In the data rows, zero lies at 7.5, halfway between 7 and 8.
Here are some points, one per row:
{ 8, 11, 10,  9, 11,  8,  6,  5,  6,  6,  7,  3,  8,  7,  7,  6,  9, 10,  4,
  7, 10, 11, 10,  8,  9,  8,  9,  8,  7,  6, 10,  9}
{ 7, 10,  5,  6,  5,  5,  8,  9, 11,  8, 11,  8,  9, 11,  8, 10,  8,  9,  9,
  9,  7, 10,  4,  6,  6,  9,  4,  3, 10,  8,  5,  6}
{ 4,  6,  8,  5,  9,  8,  4,  5,  7,  6, 10,  9,  9,  6,  8,  5, 11,  9,  6,
  6, 10,  6,  8,  9, 11,  8,  8,  9, 10, 10, 10,  9}
{ 8,  9,  7, 10,  7,  9, 10,  9,  6,  9,  7,  9,  6,  6,  8, 11,  6,  5,  8,
 10,  7,  6,  8,  9,  7,  9,  6,  9,  7,  5,  7,  9}
{ 4,  5,  5,  6,  7,  4,  7,  9,  9,  9, 10,  8, 10, 11,  8,  9, 10,  9,  9,
 10,  9,  7,  4,  5,  7,  9,  6,  8, 12,  8,  7,  6}
{ 7,  5, 10,  9,  8,  8,  8, 10,  7,  5,  7,  3,  8,  7,  6,  6,  7,  5,  5,
  6,  7,  6, 10,  8,  8,  8,  8,  8,  5,  6, 10, 10}
{ 6,  6,  8,  5,  8,  9,  6,  5,  6,  6, 10,  9, 11,  7, 10,  5, 10,  9,  6,
  6, 11,  6,  7,  4,  9,  8,  8,  3,  8,  6,  9, 10}
{ 9,  9,  9,  9,  9,  8,  8,  9,  6, 10,  5,  9,  6,  7,  6,  6,  7,  5,  7,
  5, 10, 13,  9,  8,  8,  9, 10,  8,  6,  6,  9, 10}
{ 7,  5,  9,  9,  9,  8,  7, 10,  5,  5,  7,  9,  8,  6,  7,  6,  7, 10,  5,
  6, 11, 13, 10,  9,  7,  8, 11,  8,  6,  6,  9,  9}
{ 8,  5,  7, 10,  7,  9,  7,  5,  8,  5, 10,  9,  7,  7,  8,  5,  8, 10,  6,
  6,  5,  6,  8,  9,  8,  8,  9,  9,  8,  4,  9, 10}
{ 8, 10,  6,  6,  5,  5,  8,  8, 10,  9,  9,  8,  9, 11,  9, 10,  8, 10,  9,
  9,  5,  7,  6,  5,  4,  9,  5,  9, 10,  9,  7,  6}
{ 8,  5,  8, 11,  7,  9,  6, 10,  7,  5,  7,  9,  9, 10,  8, 11,  8, 10,  8,
  5,  9,  6,  6, 10,  7,  8,  7,  8,  8, 10,  8, 10}
{11,  9, 10,  8,  7,  9, 10,  9,  4,  5,  4,  4,  3,  7,  2,  7,  4,  7,  6,
  6,  8,  6, 10,  8,  6,  8, 10,  8,  5,  7,  7, 10}
{11,  8,  9,  9,  5,  9, 10,  8,  9,  9,  3,  9,  5,  6,  4,  6,  4,  6,  9,
 10,  6, 14,  8,  9,  6,  9,  6,  8,  6,  6,  6,  5}
{ 9,  9,  7,  5,  6,  5,  9,  9,  8,  9,  7,  9,  5,  5,  8, 11,  7,  6,  8,
  9,  7,  7,  7, 10,  5,  3,  6,  9,  7, 10,  7,  6}
{ 4,  5,  5,  6,  7, 10,  6,  9,  9,  9, 11,  8,  7, 12, 12,  9,  9,  9, 10,
 10,  8,  8,  6,  6,  8,  9,  5,  3, 10,  9,  7,  5}
{ 8, 10,  9,  9,  9,  8,  7,  4,  4,  5,  6,  4,  6,  7,  5,  6,  8,  5,  6,
  6,  9,  6,  8,  8,  8,  9,  7,  8,  5,  6,  8,  6}
{ 9,  9,  8, 10,  6, 10,  8,  9,  8, 10,  6,  3,  6,  6,  7,  6,  6,  6, 10,
 10,  7,  6,  7,  9,  7,  9,  9,  8,  7,  6,  6,  6}
{ 8,  9,  6,  6,  5,  4,  9,  8,  9,  8,  7,  9,  7,  5,  8, 11,  7,  6, 10,
  9,  7,  7,  6,  5,  5,  3,  5,  3,  7,  9,  4,  6}
{ 9, 10, 10,  9,  9,  8,  8, 10,  6,  5,  6,  9,  8,  9,  6,  6,  7, 10,  7,
  6,  9, 13, 11,  8, 10,  8,  9,  8,  5,  6,  7,  9}
{ 7,  9,  6,  5,  8, 10,  9,  9,  7,  9,  7,  9,  6,  6,  7,  5,  8,  6,  8,
 10,  7,  6,  7,  9,  6,  2,  5,  3,  8, 10,  8,  5}
{ 6,  6, 10,  9, 10,  8,  6,  5,  5,  6,  7,  3,  9,  7, 10,  8,  9,  9,  4,
  7, 10,  6, 10,  9, 11,  8, 10,  8,  8,  5, 11,  9}
{ 7,  4,  6,  6,  8,  4, 10,  9,  9,  9,  7,  8, 10, 11,  9, 10,  8, 10, 10,
  9,  3,  7,  6,  5,  8,  9,  6,  7, 10,  9,  7,  6}
{11,  8,  9,  9,  7,  9,  9,  8,  7,  9,  5,  9,  4,  6,  6,  6,  5,  6,  7,
 10,  5,  7,  8,  9,  6,  9,  9,  8,  4,  6,  6,  5}
{ 7,  9,  5,  6,  5,  5,  8,  9,  9,  9,  7,  8, 11,  9,  7,  5,  7,  5, 10,
  9,  4,  7,  4,  5,  7,  3,  6,  3,  9,  9,  5,  6}
{ 6, 10,  5,  6,  7, 10, 10,  9, 10,  9,  8,  8,  7,  8,  7, 10,  7, 10,  9,
  9,  8,  6,  5,  5,  7,  9,  6,  9,  7, 10,  6,  6}
{ 9,  9,  8,  7,  8,  9,  9,  9,  7,  9,  7,  9,  8,  6,  7,  6,  7,  5,  7,
 10,  4,  6,  7,  9,  7,  9,  8,  9,  8,  5,  7,  5}
{ 9,  9,  8,  9,  7,  4,  9,  9,  8, 10,  6,  3,  5,  6,  7,  6,  6,  6,  7,
  4,  8,  6,  8,  9,  7,  3,  7,  9,  5,  5,  7,  5}
{ 7,  5,  6,  6,  7, 10,  6,  9, 10, 10,  8,  8, 11, 12,  8, 10,  9,  9,  8,
 10, 11,  7,  6,  5,  8,  8,  7,  9,  9,  9,  7,  5}
{ 8,  9,  8,  9,  8,  9,  8,  4,  7,  5,  4,  4,  7,  7,  6,  6,  7,  5,  6,
  6,  9,  6, 10,  9,  9,  9, 11,  8,  7,  6,  9,  4}
{ 8, 10,  9, 10,  9,  8,  5,  4,  7,  5,  7, 10,  8,  7,  8,  6,  9, 10,  8,
  6,  9,  7,  7,  9,  7,  8,  7,  9,  7,  5,  9, 10}
{ 9,  9,  4,  6,  6,  4,  8,  9,  9,  9, 10,  8,  8,  5,  7,  7,  6,  5,  9,
  9,  6,  7,  6,  5,  7, 10,  6,  3,  8, 10,  7,  6}
{ 9,  9,  6,  5,  6,  5,  9,  8,  9,  9,  7,  9,  8, 12,  6, 10,  4,  5,  8,
  9,  5,  6,  7, 11,  5, 10,  6,  9,  5, 10,  4,  6}
{ 7,  5,  9,  9, 10,  8,  5,  5,  7,  6,  6,  3,  5,  7, 10,  9,  7,  4,  6,
  7,  9,  6,  9,  8, 10,  8, 11,  8,  6,  6,  9, 10}
{ 6,  5,  7,  5,  8,  9,  8, 10,  8,  4,  8,  9,  8,  6,  9,  5,  8,  4,  8,
  5,  7,  7,  7, 10,  8,  9,  6,  9,  8,  8,  9, 10}
{ 7, 10,  4,  6,  4,  4,  7,  8, 10,  9,  9,  8,  9, 11,  8, 10,  7, 10, 10,
  9,  5,  9,  6,  5,  6,  9,  5,  9,  9,  9,  6,  6}
{ 5,  6,  8,  5,  9,  9,  5,  5,  8,  5, 10,  9,  9,  6,  9,  7, 10,  9,  7,
  6,  8,  6,  8,  4,  9,  8,  9,  3,  9,  9,  9, 10}
{ 6,  5,  6,  5,  8,  9,  6,  4,  7,  5,  9,  9,  8,  5,  9,  7,  7, 10,  8,
  5,  6,  7,  7,  4,  8,  8,  7, 10,  8, 10,  6,  4}
{ 5,  6, 10, 10, 11,  8,  3,  5,  6,  6, 10,  9,  9,  6,  8, 11,  9,  9,  5,
  7,  9,  7, 11,  9, 11,  8,  9,  9,  9, 10, 11,  9}
{10,  8,  7,  9,  8,  9,  7,  8,  7, 10,  6,  9,  5,  7,  5,  6,  5,  6,  8,
 10,  8, 13,  8,  8,  5,  4,  7,  9,  6,  6,  7, 11}
{ 9,  9,  9,  9,  8,  9,  9,  9,  9, 10,  8, 10,  3,  7,  4,  6,  7,  6,  7,
  5,  6,  6,  9,  9,  8,  9,  9,  8,  5,  6,  7,  7}
{ 8,  9,  6,  6,  5,  5, 11,  8,  9,  8,  8,  9,  8, 12,  8, 10,  6,  5, 10,
  9,  5,  7,  5,  5,  6,  3,  8,  9,  7,  9,  6,  7}
{ 6,  5,  8,  4,  9,  8,  5,  5,  8,  6,  8,  7,  9,  6,  8,  5,  9, 10,  6,
  6,  7,  7,  8, 10,  8,  8, 10,  9,  9, 10,  9, 10}
{ 5,  5,  8, 11,  8,  8,  7,  5,  8,  6,  9,  9,  9,  7,  9,  5, 11,  9,  6,
  6,  9,  6,  8, 10, 10,  8,  7,  7,  9, 11,  9, 10}
{ 8,  9,  6,  6,  5,  4,  8,  9,  9,  9,  9,  9,  6,  5,  8,  7,  7,  5,  9,
  9,  7,  7,  6,  4,  5,  3,  7, 10,  9,  9,  6,  6}
{ 5,  5,  9,  9, 11,  8,  6,  5,  2,  6,  8,  9,  9,  7,  8, 10,  9,  9,  5,
  6, 10, 13,  9,  9, 11,  8, 11,  8,  8,  5, 10,  9}
{11,  8,  8, 10,  7,  4, 12,  8,  9,  9,  7,  3,  7,  6,  5,  6,  4,  7, 10,
 10,  6,  6,  7,  8,  5,  3,  7,  9,  6,  5,  6,  6}
{ 6,  5,  6,  6,  8,  9,  6,  4,  9, 11, 10,  8,  9,  5, 10, 11, 10,  9,  7,
  4,  7,  7,  6,  5,  8,  9,  6,  3,  9,  9,  8, 10}
Along one direction, these points spread out more than along any other. For each point below, how far along it does it lie, from 0 to 99? The average is 50, and the first point in the table lies past the average. One standard deviation of the points above along it is 16.
{ 8, 11, 10,  9, 11,  8,  6,  5,  6,  6,  7,  3,  8,  7,  7,  6,  9, 10,  4,
  7, 10, 11, 10,  8,  9,  8,  9,  8,  7,  6, 10,  9} 74
{ 4,  5,  5,  6,  7,  4,  7,  9,  9,  9, 10,  8, 10, 11,  8,  9, 10,  9,  9,
 10,  9,  7,  4,  5,  7,  9,  6,  8, 12,  8,  7,  6} 34
{ 6,  5,  6,  5,  8,  9,  6,  4,  7,  5,  9,  9,  8,  5,  9,  7,  7, 10,  8,
  5,  6,  7,  7,  4,  8,  8,  7, 10,  8, 10,  6,  4} 50
{ 7, 10,  4,  6,  4,  4,  7,  8, 10,  9,  9,  8,  9, 11,  8, 10,  7, 10, 10,
  9,  5,  9,  6,  5,  6,  9,  5,  9,  9,  9,  6,  6} 26
{ 6,  6, 10,  9, 10,  8,  6,  5,  5,  6,  7,  3,  9,  7, 10,  8,  9,  9,  4,
  7, 10,  6, 10,  9, 11,  8, 10,  8,  8,  5, 11,  9} 77
{ 9,  9,  6,  5,  6,  5,  9,  8,  9,  9,  7,  9,  8, 12,  6, 10,  4,  5,  8,
  9,  5,  6,  7, 11,  5, 10,  6,  9,  5, 10,  4,  6} 31
{ 7,  5, 10,  9,  8,  8,  8, 10,  7,  5,  7,  3,  8,  7,  6,  6,  7,  5,  5,
  6,  7,  6, 10,  8,  8,  8,  8,  8,  5,  6, 10, 10} 66
{ 5,  6, 10, 10, 11,  8,  3,  5,  6,  6, 10,  9,  9,  6,  8, 11,  9,  9,  5,
  7,  9,  7, 11,  9, 11,  8,  9,  9,  9, 10, 11,  9} 73
{ 9,  9,  8,  7,  8,  9,  9,  9,  7,  9,  7,  9,  8,  6,  7,  6,  7,  5,  7,
 10,  4,  6,  7,  9,  7,  9,  8,  9,  8,  5,  7,  5} 46
{ 4,  5,  5,  6,  7, 10,  6,  9,  9,  9, 11,  8,  7, 12, 12,  9,  9,  9, 10,
 10,  8,  8,  6,  6,  8,  9,  5,  3, 10,  9,  7,  5} 35
{ 6,  5,  7,  5,  8,  9,  8, 10,  8,  4,  8,  9,  8,  6,  9,  5,  8,  4,  8,
  5,  7,  7,  7, 10,  8,  9,  6,  9,  8,  8,  9, 10} 56
{ 7,  5,  9,  9,  9,  8,  7, 10,  5,  5,  7,  9,  8,  6,  7,  6,  7, 10,  5,
  6, 11, 13, 10,  9,  7,  8, 11,  8,  6,  6,  9,  9} 71
